-1.56  -4.79  +2.84  +6.12
+2.52  -3.22  -3.15  +4.54
-0.90  -3.10  +2.11  +1.49
+5.64  -1.85  -7.27  +3.51
-0.66  -8.20  +0.48  +6.81
->
-0.66  -8.20  +0.48  +6.81
+5.64  -1.85  -7.27  +3.51
-0.90  -3.10  +2.11  +1.49
+2.52  -3.22  -3.15  +4.54
-1.56  -4.79  +2.84  +6.12

+6.41  +4.53  -6.40  +0.33
-1.76  +3.84  +2.52  +4.17
+5.50  -1.28  -0.51  -2.55
-2.91  -4.63  +3.21  -7.33
+0.46  -4.23  -0.74  +4.38
->
+0.46  -4.23  -0.74  +4.38
-2.91  -4.63  +3.21  -7.33
+5.50  -1.28  -0.51  -2.55
-1.76  +3.84  +2.52  +4.17
+6.41  +4.53  -6.40  +0.33

-2.91  -3.46  -5.14  +1.68  +3.03  -2.24
+3.82  -4.50  -4.17  -2.14  +2.06  +0.57
-6.08  +3.90  +2.16  +3.69  -0.47  -0.77
+6.25  -0.25  +0.96  -4.02  -1.12  +2.61
+0.14  +5.40  +5.41  -0.24  -2.59  +1.63
->
+0.14  +5.40  +5.41  -0.24  -2.59  +1.63
+6.25  -0.25  +0.96  -4.02  -1.12  +2.61
-6.08  +3.90  +2.16  +3.69  -0.47  -0.77
+3.82  -4.50  -4.17  -2.14  +2.06  +0.57
-2.91  -3.46  -5.14  +1.68  +3.03  -2.24

+1.78  -0.42  -1.17  -0.61  -0.39  +1.42
+4.27  -1.34  -4.58  -4.74  -4.69  +2.71
+3.86  -0.69  -2.56  -4.02  -4.89  +1.24
+4.57  -3.42  -5.55  -6.17  -5.35  +1.92
+2.18  -0.34  -1.39  -1.63  -3.41  +1.82
->
+2.18  -0.34  -1.39  -1.63  -3.41  +1.82
+4.57  -3.42  -5.55  -6.17  -5.35  +1.92
+3.86  -0.69  -2.56  -4.02  -4.89  +1.24
+4.27  -1.34  -4.58  -4.74  -4.69  +2.71
+1.78  -0.42  -1.17  -0.61  -0.39  +1.42

+0.15  +2.12  +5.98  +7.11  +7.22  +7.12  +7.32  +7.12  +7.29  +7.30  +7.24  +7.17
-0.02  +0.06  +0.08  -0.12  -0.03  +0.02  +0.46  +3.24  +6.59  +7.22  +7.11  +7.28
-0.04  +0.08  +1.68  +5.62  +7.10  +7.28  +7.20  +7.34  +7.35  +7.24  +7.42  +7.31
-0.16  +0.09  -0.01  +1.25  +5.21  +6.99  +7.27  +7.28  +7.30  +7.28  +7.23  +7.35
+0.00  +0.08  +0.04  +0.13  -0.09  -0.02  +0.38  +2.83  +6.36  +7.10  +7.36  +7.25
+0.06  +0.08  +0.18  +1.75  +5.64  +7.11  +7.41  +7.31  +7.35  +7.29  +7.26  +7.28
+1.72  +5.76  +7.10  +7.28  +7.27  +7.28  +7.18  +7.20  +7.35  +7.32  +7.23  +7.20
+0.19  +0.85  +4.45  +6.95  +7.26  +7.17  +7.25  +7.27  +7.28  +7.36  +7.17  +7.16
->
+0.19  +0.85  +4.45  +6.95  +7.26  +7.17  +7.25  +7.27  +7.28  +7.36  +7.17  +7.16
+1.72  +5.76  +7.10  +7.28  +7.27  +7.28  +7.18  +7.20  +7.35  +7.32  +7.23  +7.20
+0.06  +0.08  +0.18  +1.75  +5.64  +7.11  +7.41  +7.31  +7.35  +7.29  +7.26  +7.28
+0.00  +0.08  +0.04  +0.13  -0.09  -0.02  +0.38  +2.83  +6.36  +7.10  +7.36  +7.25
-0.16  +0.09  -0.01  +1.25  +5.21  +6.99  +7.27  +7.28  +7.30  +7.28  +7.23  +7.35
-0.04  +0.08  +1.68  +5.62  +7.10  +7.28  +7.20  +7.34  +7.35  +7.24  +7.42  +7.31
-0.02  +0.06  +0.08  -0.12  -0.03  +0.02  +0.46  +3.24  +6.59  +7.22  +7.11  +7.28
+0.15  +2.12  +5.98  +7.11  +7.22  +7.12  +7.32  +7.12  +7.29  +7.30  +7.24  +7.17

+3.37  -1.72  +4.64  -1.72  +1.43  +6.90  +2.03  +1.00  +1.49  -1.87
+2.56  -3.57  +5.25  -3.88  -0.60  +4.08  +0.17  -2.18  -0.32  -1.95
+3.48  -1.21  +4.37  -2.24  +1.93  +6.76  +2.87  +0.90  +0.75  -1.74
+3.18  -3.87  +4.63  -3.70  -0.49  +4.07  -0.04  -1.77  -0.09  -1.74
+3.14  -0.98  +4.54  -2.07  +1.63  +6.38  +2.23  +0.84  +0.91  -1.95
+3.37  -3.89  +5.14  -3.68  -0.53  +4.39  -0.02  -1.35  +0.13  -1.89
+3.67  -2.00  +4.48  -1.97  +1.35  +7.25  +2.78  +0.74  +1.21  -1.40
->
+3.67  -2.00  +4.48  -1.97  +1.35  +7.25  +2.78  +0.74  +1.21  -1.40
+3.37  -3.89  +5.14  -3.68  -0.53  +4.39  -0.02  -1.35  +0.13  -1.89
+3.14  -0.98  +4.54  -2.07  +1.63  +6.38  +2.23  +0.84  +0.91  -1.95
+3.18  -3.87  +4.63  -3.70  -0.49  +4.07  -0.04  -1.77  -0.09  -1.74
+3.48  -1.21  +4.37  -2.24  +1.93  +6.76  +2.87  +0.90  +0.75  -1.74
+2.56  -3.57  +5.25  -3.88  -0.60  +4.08  +0.17  -2.18  -0.32  -1.95
+3.37  -1.72  +4.64  -1.72  +1.43  +6.90  +2.03  +1.00  +1.49  -1.87

+2.57  +2.81  +2.92  +3.20  -5.44  -5.99  +5.49  -1.90  -1.66  -2.90  +3.98  -3.44  +1.27  -0.95
+1.82  +0.31  +2.21  +4.09  -1.38  -2.20  +4.27  -0.85  -2.55  -4.63  +0.60  -4.28  +6.31  +0.76
+1.19  -0.03  +1.62  +3.18  -1.53  -3.10  +4.09  +0.44  -3.37  -4.45  +0.23  -4.98  +6.99  +1.15
+1.37  +1.25  +2.07  +4.37  -6.29  -3.73  +3.84  +0.29  +0.27  -0.39  +2.94  -3.25  -1.11  -0.92
->
+1.37  +1.25  +2.07  +4.37  -6.29  -3.73  +3.84  +0.29  +0.27  -0.39  +2.94  -3.25  -1.11  -0.92
+1.19  -0.03  +1.62  +3.18  -1.53  -3.10  +4.09  +0.44  -3.37  -4.45  +0.23  -4.98  +6.99  +1.15
+1.82  +0.31  +2.21  +4.09  -1.38  -2.20  +4.27  -0.85  -2.55  -4.63  +0.60  -4.28  +6.31  +0.76
+2.57  +2.81  +2.92  +3.20  -5.44  -5.99  +5.49  -1.90  -1.66  -2.90  +3.98  -3.44  +1.27  -0.95
